128 stands for zero in the data rows.
Some points, one per row:
[255   0   0   0 219 197 109 163]
[ 96 152 179 175 127 134 148 139]
[ 85 154 224 188 130 124 114 116]
[255   0   0   0 162 127 147 149]
[109 117 154 135 120 103 123 126]
[123 114 126 135 125 117 115 129]
[110 160 178 178 129 123 130 139]
[112 116 163 147 144 116 143 109]
[124 118 131 128 134 144 148 138]
[ 96 171 179 173 125 116 154 122]
[118 139 167 173 126 120 151 139]
[101 144 181 164 111 152 135 157]
[137 137 163 157 116 139 121 136]
[106 149 168 160 119 131 125 149]
[ 95 158 192 178 118 139 141 139]
[107 172 197 168 135 121 102 117]
[132 144 124 154 119 131 132 131]
[133 140 163 151 123 111 141 117]
[150 152  83  87 125 120 135 130]
Here are 12 more points, each followed by its number:
[124 125 117 109 128 122 148 104] 0
[134 108 122 102 137 115 154 114] 1
[126 105 127 119 132 153 144 118] 2
[141 123  76 108 145  93 143 104] 3
[140 119 128 125 133 142 133 104] 4
[131 115  84  84 174 159 150 129] 5
[129 147 179 188 142 115  71 111] 6
[ 98 149 182 171 112 138 150 147] 7
[150 125 122 131 157 162  45 121] 8
[158  80  69  56 103  92 151 105] 9
[129 105 160 163 143 111 142 138] 10
[129 148 164 151 137 135 125 142] 11
Which of these numbered points is nearest to each point below, looking only along the 3 directions in which the first points spread most? Its number follows each.
[138 126 110  96 192 154  65 103] > 8
[127 112 175 151 120 120 133 118] > 10
[247   0   0   0  93 110 203 217] > 9
[148  82 108  86 117 138 132 107] > 1
[122 138 156 154 118 143 129 144] > 11
[255  32   0   0  80 102 255 255] > 9
[171 114  65  94 141 128 110 144] > 5
[122 124 125 112 147 121  95 126] > 4
[101 160 187 171 110 129 138 154] > 7
[126 132 156 165 107 139 131 130] > 11
[114 140 169 148 109 139 119 153] > 11
[133 116 132 166 130 124 138 136] > 4
[105 139 180 180 134 110  83 131] > 6
[117 131 196 189 141 123  69 100] > 6
[122 154 130 150 145 157 111 128] > 11
[144 135 104 129 127 118 135 117] > 0
[ 98 173 190 193 112 128 130 134] > 7
[103 138 179 158 129 115 107 124] > 6
[132 107  90 100 129 139 119 109] > 1
[120 145 170 157 142 140 129 134] > 11
[168 126  83  99 123 142 128 139] > 5
[150 134 111 143 135 125  84 110] > 4
[ 98 161 182 161 103 121 128 140] > 7
[112 135 194 179 120 135 137 114] > 6
[111 127 166 153 134 136 119 141] > 11
